Each row of this table is followed by its label. One hidden rule gives the labels. It looks at one to three of the table's principal directions, none of them among the few with the most spread.
[  -7    8  -63  -47   17   43  -18   26   18   16   44  -24   -2  -15
   38   -1  -16  -42   26  -33   -5    1  -48  -18   13  -59  -50   66
  -22   45  -64   58  -49    6  -24 -110   -4  -72   -6   76   39  -10
   16   17] jar
[ 26 -18  26 -44 -49 -46 -29 -37 -44 -39 -36  45 -17  36 -37  -7 -27  27
 -26  70 -59   4  38  53 -13  39   6  29 -54  55  24 -21  22 -19  49  62
  11  43  23 -45  -2  23 -11 -17] moss
[   3 -125  -87  -57   25  -11  -38  -14  -13   -9  -81  -72   15   51
   50   24  -77 -121   38  -28   -1   59  -31   18  -33   22  -23   88
  -63   58   84  -37  -19  -47  -27  -24   -7  -63  -82   60  104   57
   21    5] nail
[-15  11   3  33  27  17   1  22   5  18  25  24   3 -30   2 -10  33  30
   4 -25  36  -8 -22   0   5 -13  12  -7  27 -33 -48  12 -13  25  -3 -13
 -14  12  36  -3 -39 -10   2  14] jar
[-16   1  27  31  -2 -27  43  16  45   2 -32 -13  -2  19 -31  29  -1   6
  -8   0 -10   3  -2 -36  57  15  -6 -71  54 -13  10 -11  32   3  13  -9
  -5  37 -26  -8  -4   1  26  15] tent
[ 14  23  12 -14 -36 -13 -27 -10  -1 -36  38  17 -15  -2   3  -6 -42  23
  -2  50 -39   2   5   1  19 -18   9   4 -21  31  -5  21   4  -3  19 -24
   2  20  41  -4 -25  -4  -9   0] nail
[  6 -21  -7   5  -1  -9   1  -3  22  -6 -12 -19  30  -6  17   7  -3 -19
   9 -10  -5  29 -19 -10 -15   7  23 -13   3 -14   8 -14  -3  -2 -14   3
  -4 -10 -34   0  11  25  11  19] jar
[ 15 -20   7 -19   7 -35  12 -13  -1 -23 -31   1  16   0  11  14 -14 -10
  -6  10 -24  45 -14   5 -17  29  21   6 -27  30   0 -29   5 -16  24  -2
   1   9 -64   5   8  32  27  18] nail
[-20 -27 -17  27  36   8   4  19  19  11  27  -1  13 -19  21 -11 -12   7
   7 -26  28  10 -33 -26   9  -6   6 -13   1 -23 -23  -3 -13  12  -4 -47
 -13   2   1  15 -11   3   1  25] nail
[ -1  59 -13   5  18  29 -10  14  12  14  68  59  14 -61 -11   9  40  27
  13 -21  21 -15 -30   4  26 -29   9  24  26 -11 -96  31 -20  37   4 -47
 -17  13  57   7 -47  14  25  21] moss
[ 12 -36  -4  -4 -23 -21  -6 -13  42 -11  -9 -12  41  -1  -2  22  -8 -20
  13   6 -32  29 -30 -18   3  15  17 -28   3  -3   7 -21   8   2 -13   2
  -7   5 -37  -8  33  46  14  36] jar
[  3 -14 -17  -4   0   5 -12  -2  12   1  -2 -21  12   3  10   7  -4 -31
  14 -14 -10   4 -13  -5  -5  -3   3   4   4   6   6   3  -1  -1 -16  -8
  -5 -19 -17  10  23  15   9   8] nail
[-15   0   0  -1  27 -14  11   1 -31   0 -57   7 -30  24 -12  13  -1 -33
  -7 -21  21   7  34  19   2  27  -3  21  10  10  25 -30  34 -18  24  28
   0  24  -8   1  -8  -5  14 -23] nail
[  1  19  10   4  -9 -10  -1 -10  -1 -15   5  12   1   1 -10   2  -4   1
  -3  12 -17 -10  15  -5  17   2   4 -13   5   4  10   7  13  -1   1   9
  -4  18  14  -8 -11  -2  -3  -5] nail
[ -1 -20  57  57 -29  -2 -12  27   5   1   3  -6   1   4 -12 -48  15  93
 -25  42  25   9   1  28 -44  14  52 -75  16 -74  28 -14   6  25  11  74
  23  29  47 -71 -54 -24 -60  -2] nail
[  1  50 -27   9  27  38 -12   2 -16   6  -1  -5 -22 -29  25  31  18 -53
  22 -48  45  15   5  14 -13 -22  27  51  38 -20 -12  -9   6 -10 -21 -15
  -4 -12  18  24 -17   5  29 -17] jar
[  8 -18  -4 -49 -29  15 -61  -7 -54  -5  18  28 -26  12   1 -43  -1  22
 -17  37 -21  -5   4  57 -59   2 -17  58 -75  41 -12   6 -11   4  15  26
  26  -7  45 -10  20 -20 -58 -14] nail
[ -7  15  46  20  -5  -8  30  11   3   7  23  25  -3  -2 -30 -28  22  76
 -33  25  -5 -30  10 -11  13   8  -9 -57   2 -16 -25  13  -1  18  24  12
   7  26  15 -33 -34 -31 -23  -1] nail
[-10 -31   4   4   4  -9  12   2 -12  11 -11  -9 -13  22   4 -27 -19  18
 -15   8   1 -15  13  -5  -6   8 -18  -4 -24   5  18  -5  -5  -4  16   5
   6  -7 -12  -4   9 -17 -17  -7] jar
[ 14  25   2 -18  -1  -4   2  -4  -8 -12 -11   3  -1 -12   9  10   6 -11
   2   1  -6  24   2  16 -19   0  16  25  -6  14  -9  -6   5  -9   9   4
   7  -5 -21   9  -3   8  13  -2] moss
[ -9 -36 -36 -15  13  10 -14  -3 -19   9 -16 -19 -23  22  18  -1 -39 -37
   9 -12  16   1   8   5  -5  -3 -21  46 -25  17  30 -14  -3 -19  -2 -19
   2 -22  -2  23  32   1  -4 -13] jar
[ -8  10 -25   2  28  14  -2   1  22   7  37   1  20 -26  12  21  11 -34
  24 -37   2 -13 -34 -33  33 -17 -14   0  20  12 -39  23 -14  13 -22 -58
 -27 -10  -8  34   6  12  33  22] nail
[ 12 -12  12  13 -36 -17 -22 -18  30 -15  -4  17  26  -5 -26  18  19  -6
  17  12 -36   8 -13   0   7   7  27 -27  21 -19   8 -13  36   8 -23  41
  -8  36  15 -25  28  30 -15  31] jar
[ 25  25  20  -5 -41 -13 -24 -31 -12 -22  14  55  18 -12 -38   3  17  39
  -7  43 -31 -16  19  32   5  12  26   3  -2  -4  -5   6   1  10   5  52
  -5  36  57 -50 -27  30  -4  -6] nail
[ 15 -16   5 -40 -36 -20 -23 -28 -67 -20 -25   8 -39  47  -5 -38 -43  23
 -20  64 -40 -31  53  49 -19   3 -32  60 -73  63  59  19 -11 -26  24  43
  17 -14  23  -7  21 -25 -39 -45] nail
[-15  -1  76  77 -22   0 -15  31  -6  20  10  23 -10 -11 -24 -52  67 106
 -20  32  35 -16  -3  36 -43  11  38 -81  36 -77  10 -10  27  48   4 102
  19  55  65 -67 -46 -52 -81   7] tent
[  0 -31 -14 -16 -24 -10 -42 -12 -12 -20 -28 -36  -8  28  38   3 -26 -57
  12   5 -22  22  -1   7 -23  -1  -1  18 -13  30  40  -2  -1 -14 -19  13
  -3 -16  -6  16  22  -3  -1  -5] tent
[  7 -24   5   0 -10 -22   0  -6   5  -9 -48 -31 -13  31  -5  16 -20 -34
  15   2 -13  12  13   7   0  10   8  -2  12  11  49 -22  38 -21   4  30
   1   4 -30   1  31  10   5  -1] moss
[ -56    0   30   48   79    1   90   68   46   49   21    5   47  -51
   27  -49   56   70  -59  -52   55   49  -53  -63  -37   35    8 -101
   -4  -68  -90  -32  -22   51   32  -55   27    7 -103    6  -38  -34
  -13   50] tent
[  2  53  -5   1   4  14  27 -11 -11  15  -9 -14 -20   3  -5  25  16 -32
  12 -18   9 -42  36 -10  30 -21 -28  19  36   9  21  22   1 -11 -18   2
  -6 -23  -6  23   9 -19  26 -33] jar
[ 19   7 -42 -47 -21  17 -23 -22 -16 -10 -15 -38 -21  22  19  23 -41 -73
  25   1 -13   3  24  11  -6 -22 -21  68 -20  38  50   4   1 -36 -23 -12
  11 -47 -11  36  54   7   4 -29] moss
[  1 -20  17   8  17 -27   3   0   7  -8  -4  11  21 -10  10 -14  18   1
   0 -18 -14  17 -15  -7 -21  17  29 -21  -4  -1 -34 -12  17   5  17  16
 -14  16 -31  -9 -13  10   8  30] moss
[  6  -9 -14 -36 -14  14 -23  16 -15   5 -12  30 -10  -2 -19   0  14  25
   3  21  15  19 -16  50 -14 -10 -19  57 -23   6 -19   4 -15   6   0  12
  15  -2  42   4  16   0 -25   1] jar
[-12  58   2  27  22  12  37  16  34   3  35   4  -5 -27  -7  29  -2   2
   9 -20  23 -10  -1 -46  64 -27  -3 -30  52 -24 -27  16   8   5  -3 -60
 -12  16  15  20 -36 -11  30   3] nail
[ -1 -10   9  10  26  -7   9   1 -17   5  -8   4   3  -6  13 -19  18  10
  -7 -16   6   0  -5   8 -26  11  13   4 -10   3 -17  -2  -7   1  13   9
  -7  -4 -25  -1 -12  -2   6   5] moss
[-11   7   0  25  20  -1  34  19  59   2  37   5  39 -36   2  10  -2  19
  -3 -17   5  25 -39 -53  30  -2  18 -55  20 -36 -46  -6  -3  18   0 -62
  -6  15 -26   5 -17  20  18  42] nail
[ -3  -5   0  11   2  -9 -16  -7 -22 -11 -29   0 -28  20  -3   6 -14 -25
  10  -5   8  -4  28  17   4   3  12  18  13   0  36 -12  31 -17   3  31
  -8  20  28  -5  -7  -4  -2 -17] moss
[ -7 -32 -26 -20   8   3  -3  -1 -15  11 -15   3 -13  18  -2  -6 -23 -11
   0  -4   9  -4   8   7   0   3 -25  38 -28  13   9 -11  -5 -10   7  -8
   3 -11   3  10  26   3  -7  -6] jar
[ -7  -2   0  35  21  13  -1  16  10  13  11  -5   5 -16   9  -8  21   9
  14 -26  25  -7 -18  -3  -2 -14  18 -11  28 -30 -14  11  -4  14 -14  -2
 -14  -3  14   2 -15  -5   0  11] nail
[  6 -23  25 -17 -43   4 -29  -8 -17   3  28  28  11   9 -24 -44  18  60
 -25  48 -16 -21   8  23 -36  13 -15 -21 -44 -12   2   2 -12  19   0  56
  21   9  45 -46   5 -19 -68  -5] tent
[  2  83  26  26  23   2  43  10  15  11 -23   6  -3 -20 -31  39  70 -23
  13 -46  14 -18  20  -5  30  -6  16 -24  87 -21 -24  11  41   5  -4  28
 -13  17 -17   2 -25  -8  43  -7] nail
[ 12 -21   5 -20 -24 -16 -20 -23 -11 -13  19  20  11   3  -1  -8 -14  22
  -5  38 -32 -13  -8   5   4   8 -13   5 -35  35  -5  11 -24   4   7   0
  -9   6  12 -10   1  12   0   6] tent
[ -8 -34 -15 -14   7   4   4  -2  -4  14  13  -6   8   3  15 -22 -20   6
 -13   3   0   1  -9 -12 -19  10 -21   6 -45  10   0 -12 -20   2   7 -23
  12 -20 -29   8  27   1 -17   6] moss
[  5   1 -10 -13  20   1   9 -10   0   1  13  -5  18 -17  21   5   8 -19
   4 -18 -11   5 -20 -14 -10   2  -3  10 -16  24 -24   4 -17  -2  -4 -30
  -7 -20 -47  23  15  12  22  13] nail
[ 25  33 -13 -60 -31   4 -16 -31 -39 -22 -27  10 -28  26 -25  26 -20 -37
  -5  26 -22  -4  53  37  -1   5 -18  60 -23  40  35  -6  13 -34   7  28
  18  -6  19  -4  17  10   5 -47] nail
[ 27  54  16 -42 -44 -30  10 -24   0 -47 -41  19  -8  20 -38  42 -15 -21
  -9  36 -50  20  46  15  32   8   8  11  11  28  18   0  33 -31  16  28
   7  28   8 -15 -12  19  27 -23] jar
[-28   1  31  37  21  17  10  66  53  16  55  22  25 -47   0 -38  40  75
 -19 -16  44  48 -57 -23 -26  -5  34 -80  16 -82 -87 -15  11  49  14 -24
  21  33  20 -20 -50 -29 -51  54] moss
[-14 -51  -8  10   7 -12  -4   2 -10   9 -44 -21 -16  36   1  -5 -23 -22
   0  -9   9   0  12   6  -6  19  -7   3  -2   1  43 -25  16 -11   6  22
  -2   2 -10  -5  21   2  -5  -7] jar
[-14 -31  12  29  -7   8  -4  25  17  20   4 -31 -16  22  -3 -27 -13  17
   1  -2  19 -13   3  -8  -8  -4   2 -41  16 -34  21  -8  20   9   6  15
  11  -3  14 -19   0 -23 -32   1] moss
[  6 -10 -18   7   6   2 -15   5  37  -3  16  -8  32 -24  15  17   7 -25
  28 -26  -5  21 -42 -13   4 -12  26  -4  23 -10 -33   5  -5  12 -18 -26
 -21  -8 -10  10   2  35  29  36] moss
[ -6  -2  -9  25  16  16 -14   6   5   9  16   1   3 -15   6   6  15  -4
  17 -24  23 -11 -18  -2  10 -12  10  -2  29 -20 -15  11  -9  12 -18  -9
 -20   2  29   1 -17   4  11   7] tent
[-19 -32 -25  22  30   6  15  31  45  11  -9 -38  17  -4  24  10 -21 -28
  13 -39  28  40 -36 -34   6  -4  12 -23  21 -32  -2 -18   0   2 -11 -49
  -3 -14 -36  23  10  14  15  27] moss
[ 27  60  58  20 -37 -35 -11 -33  -7 -38  54  75   3 -32 -31  10  18  70
   2  55 -35 -39  16   5  51  -7  30 -30  27  13 -42  30   8  18  28  26
 -33  70  79 -43 -88   6  24   5] jar
[-23 -12 -39 -10  40  44  -9  32  -2  18  35 -26 -16 -11  40 -11 -11 -28
  19 -41  56   7 -23 -20  -6 -38 -34  28 -12 -13 -17  14 -22  -1 -28 -60
   2 -40  17  53  10 -41 -25  -1] tent
[  3 -55  -6  18  11  -1   1   4  13  16  -6 -30  26  -9  35 -17   7   4
  11 -13   8  20 -40  -4 -43   3  15  -5 -16 -15   4 -13 -22   6 -18   2
  -3 -31 -53   9  34  13  -8  30] jar
[ -1 -11   4   6  22  -6  -9  14   8  -7  37  -6  14 -22  43 -35   0  14
   2 -17 -17  13 -40 -15 -24 -16  22  -5 -20  18 -64  27 -22  14  15 -44
 -15 -18 -24  17 -25  -6  10  33] moss
[ -5  -8  -9  -4  -9   3 -28 -11 -17  -2  18   9   0   2  10 -15  -6  -6
   4   8  -6 -16   5   5  -6  -4 -10  14 -19  12  10   9  -8   7  -9   8
  -4  -1  28   1   3  -8 -19  -6] tent
[ -8   4  -2  15  24  -5  -2   5  -5  -1  -8  11   4 -14  14   5  14  -9
   3 -23  16  12 -10   3  -2   5  18   6  16  -5 -22  -2  -5   6   4  -3
 -16  11   2   4 -30   6  25   7] tent
[ 22  25  23   6  -3   0 -13   1  10 -11  56  35  24 -40  -4 -19  38  43
  17   0 -10 -15 -19   5  -7 -27  30  -9   7 -15 -67  34  -4  19  -1  12
 -20   6  37 -15 -39  -2  -8  26] moss
[ -7  -3 -79 -43   5  86 -48   5 -22  29  57 -40 -32   4  31  -2 -43 -59
  23 -24  51 -21   3   1 -15 -47 -51  77 -33   0  22  14 -37 -13 -46 -65
  21 -76  53  45  44 -20 -33 -41] nail
[ -1  -8   0   3  -6  -9  -1   2  15  -6 -19 -16  11   5   7   8  -2 -18
   2  -4  -8  21  -7  -5  -5   6  12 -13  10  -5  10  -8   6  -1  -6   6
   0  -1 -19   0   6  10   7   8] tent
Which label does each new row get?
[  1   8  16  21  -7 -13  10   0  27  -5  10   5  21 -12  -7   2   8  14
  -2   4 -17   3  -9 -17  12   5  21 -39  19 -14 -10   0  10  12   2   1
  -6  18  -9 -15 -12  12   7  19] -> nail
[ 17 -87 -33 -77 -19 -27  13 -42 -27  -3 -67 -29   4  61   1   7 -62 -43
 -19  27 -33  15  27   6 -25  45 -51  49 -88  57  65 -46 -21 -49  14  13
  19 -42 -82   4  85  37   7 -21] -> jar
[  6 -20 -24 -21   1   8 -12   7   6   0   0 -10  -4   4   3   5 -18 -17
  20  -6   4  11 -12   6   0 -16  -9  32 -12   7  -1   1   2 -11  -6 -17
   1 -18   3  20  27   7  -6   8] -> moss
[  3  23   5 -28 -16   8 -19 -12 -22 -16  21  -1  -9  -8  28   2   4 -15
   0  19  -4   9   1  -1 -16 -12 -22  14 -26  24   7   8 -13  -4 -20  -3
  10  -7   7  25   4 -32 -21 -12] -> tent
[ -6  -3 -14 -19  53 -21  52  22   2   7 -64  -9  -7  10  -3   6  -1 -24
 -13 -42 -10  33  -6   5  -6  19   1  34 -10  35 -33 -12  15 -21  43 -34
   4 -16 -95  32  23  18  46  13] -> moss
[-27 -24  22  32   5 -28  22   5   6  10 -10   5   4  18 -10 -16 -11  32
 -24  15  -1 -20   7 -23  29  28 -17 -55   5  -1  20  -6  -2  18  22   4
  -6  30  -7 -18 -20 -11   0   2] -> tent
[  0  19  25  18  27 -14  55 -12  -7   5   4 -13   8  -9  22  -6  10  16
 -20  -8   0 -18  12 -36   3  10  -5 -32  -1   7  -4   6 -23  -7  10 -14
  -8 -14 -64   8 -21 -16  30  -8] -> jar
[ -7  18   4  26  11  15   7  10  10  14  25  -1 -11  -9  -5   7  10  11
  14 -14  26 -31  -2 -16  34 -23  -9 -15  39 -18 -14  20  -4  10  -9 -17
 -17   2  34   4 -25 -16  11  -3] -> jar
[  6 -12 -33 -30   3  21  -5   6  -7   8  -7 -33 -27  18   9   9 -33 -33
  22  -5  13  -1   4   8   1 -26 -30  52 -17  21  27   4   0 -24 -10 -27
  11 -41  -8  38  47  -8  -9 -14] -> moss
[-30 -21 -15  36  -7  22  -4  32  52  33  38 -19  10  -9  11 -11  -8  18
   3  -9  16  -6 -41 -39  24 -21 -15 -43  26 -34 -20  11 -18  37 -16 -53
   2  -8  17   6   8  -8 -11  30] -> jar
[  5  17  11  17  -4   8 -11   1   5   2  38  17  -3 -19  -3  -2  12  25
  14   2   9 -24  -6  -3  17 -22   7  -7  22 -13 -27  20  -4  13  -3  -3
 -16   9  46  -8 -31  -7   2   6] -> jar
[  3  91  32  41 -28   8  49 -19   2  -5 -33 -29 -29  17 -26  51   9  -7
 -22  16  -3 -36  62 -19  54   0   4 -50  83 -22  67  12   7 -18 -18  19
   6  12   5 -22 -34 -15  44 -60] -> tent
[-13 -18   7  10  -1  -5   7   5  -7   9  -6  -7 -18  23  -6 -23 -15  15
 -11   7  -1 -21  18  -5   4   2 -17 -11  -9   1  20   2   8  -1  11   8
   6   1   5  -6   7 -23 -23  -9] -> moss
[  9  14 -37 -25  20  20   5 -24 -47  -4 -14 -16 -45  19   7  19 -59 -39
  -1   1  16 -12  44  15   8  -1 -16  73 -31  35  55 -14  -3 -46  10 -33
  12 -25  -6  25  19   8  17 -52] -> nail
[ 10  16  -4  -2 -21   4 -20 -11   4 -12  12   5 -20   9 -24  22 -18 -17
  27  13  -7 -23  18   4  39 -22  -7  11  21   5  27   9  33 -10 -12   6
  -8  17  50   2  11   0  -9  -9] -> nail
[  7  73 -24  28  11  23  25  -4  54  -2  24 -29  28 -44  19  65   4 -64
  35 -44  22  17  -7 -50  43 -28  34 -20  80 -40   0   1   7  -2 -42 -50
 -16 -13 -21  27 -17  33  64   5] -> tent
[ 28  72   4 -46  -4 -12  35 -14  14 -30 -26  -6  13  -4 -18  50  11 -49
   0 -10 -37  25  20  -7  19   4   8   7  21  33 -15   7  20 -27   8 -11
   4  -9 -57  15  -2  24  57 -12] -> nail
[ 10  64  -7 -18  -6   7 -19   2 -10 -27  -7  31 -20 -12 -21  32   4 -26
  12  -3   6  21  25  30  16 -14  24  40  27  -2 -10   1  35 -12   4  10
   3  29  56   1 -32   6  11 -18] -> nail
[-12  -5  40  51 -14 -14  12   5 -20  12 -17   0 -44  33 -27 -25  -6  56
  -8  32  15 -55  42  12  26  -3 -10 -31  27 -19  56   9  22   3  15  53
  -2  29  50 -31 -22 -43 -32 -27] -> moss
[ -4 -15  20  41  26 -18  17   4   5   5  -2   8   6  -9  -2  -6  11  26
   1 -13  10  -9 -10  -8   8  11  25 -29  20 -16 -13  -6   7   7  16   5
 -21  22 -10 -14 -27   8  17  17] -> moss
[-12 -33   3  43  29  16 -21  26  13  29  34 -13  18 -26  27 -36  37  17
  21 -36  25  -9 -49  -1 -36 -12  24 -21  13 -28 -35  12  -8  35 -13   1
 -15 -14  -2   3  -2  -9 -19  36] -> nail
[  5  37   0 -26 -16  11  24   6 -23  -6 -24  -8 -44  28 -25   6 -32  15
 -17  34  13  -8  51  20  19 -12 -31  30 -10   8  45   7   2 -28  14   3
  31 -11  23   5  -2 -29 -16 -52] -> nail
[ -3 -33  18  14 -11 -15  -8  -9 -19   6 -29  -2 -12  24  -6 -19   7   5
  -3   7  -2 -12  20  16 -25  17   3  -7  -7  -8  35 -21  23  -3   3  61
   3  12   2 -22  17 -12 -30  -5] -> jar
[ -7 -20   8  -5   4 -12  16 -14 -33  12 -29   0 -17  29  -7 -18  -4   4
 -19   6   0 -26  37   8 -11  23 -23   7 -24  13  32 -13   2 -12  16  35
   7  -3 -17 -11  13 -16 -11 -25] -> jar
[ -8  37 -16 -15  13  38  15  10  -7  19  29  -6  -5 -13   7  -6  16  -9
  -4 -20  28 -16  12 -13  -5 -21 -31  12  -5 -13 -10  15 -16   2 -21 -21
  16 -32   4  22   8 -32 -19 -21] -> tent
[ 16   0 -14 -36 -24  -3  -8 -18 -12 -12  -9 -13 -22  26  -7  11 -38 -25
   8  22 -25  -9  25   8  11 -10 -21  36 -21  37  32   4   9 -26   5  -5
   8 -17  -1  12  31   4   1 -20] -> moss
[  2  -2  10 -11 -42  -9 -22 -21 -24  -9 -29 -20 -18  37   0   0  -6 -24
  -5  30 -28 -19  32  14  -8   7 -22   1  -6  27  63   4   8  -8 -14  48
  10  -3   7  -6  27 -20 -19 -29] -> tent
[  6 -52   4   8   1 -30   2  13  43  -7 -11  -4  30  -5  -2   0 -15  13
  11   4 -17  44 -44  -7  -7  15  31 -25  -7  -8 -14 -27  20   6  16  -8
  -3  16 -42  -6  21  38   2  52] -> moss
[ 17  70   5 -10  -6 -13   9 -34 -29 -32 -15  21 -28   3 -14  44 -13 -28
   5  13 -18 -21  50   8  49  -7   1  34  25  36  22  15  14 -29   7   1
 -17  22  25   8 -32   6  48 -39] -> tent
[-12 -18  17  45   9  -6  21   5   5  10 -12 -23 -15  17  -1  -8 -12  17
  -4  -2  15 -21  13 -17  15   3   4 -38  24 -25  37  -5   9  -4   0  10
  -6   8  -2 -12  -8 -17  -5  -8] -> moss
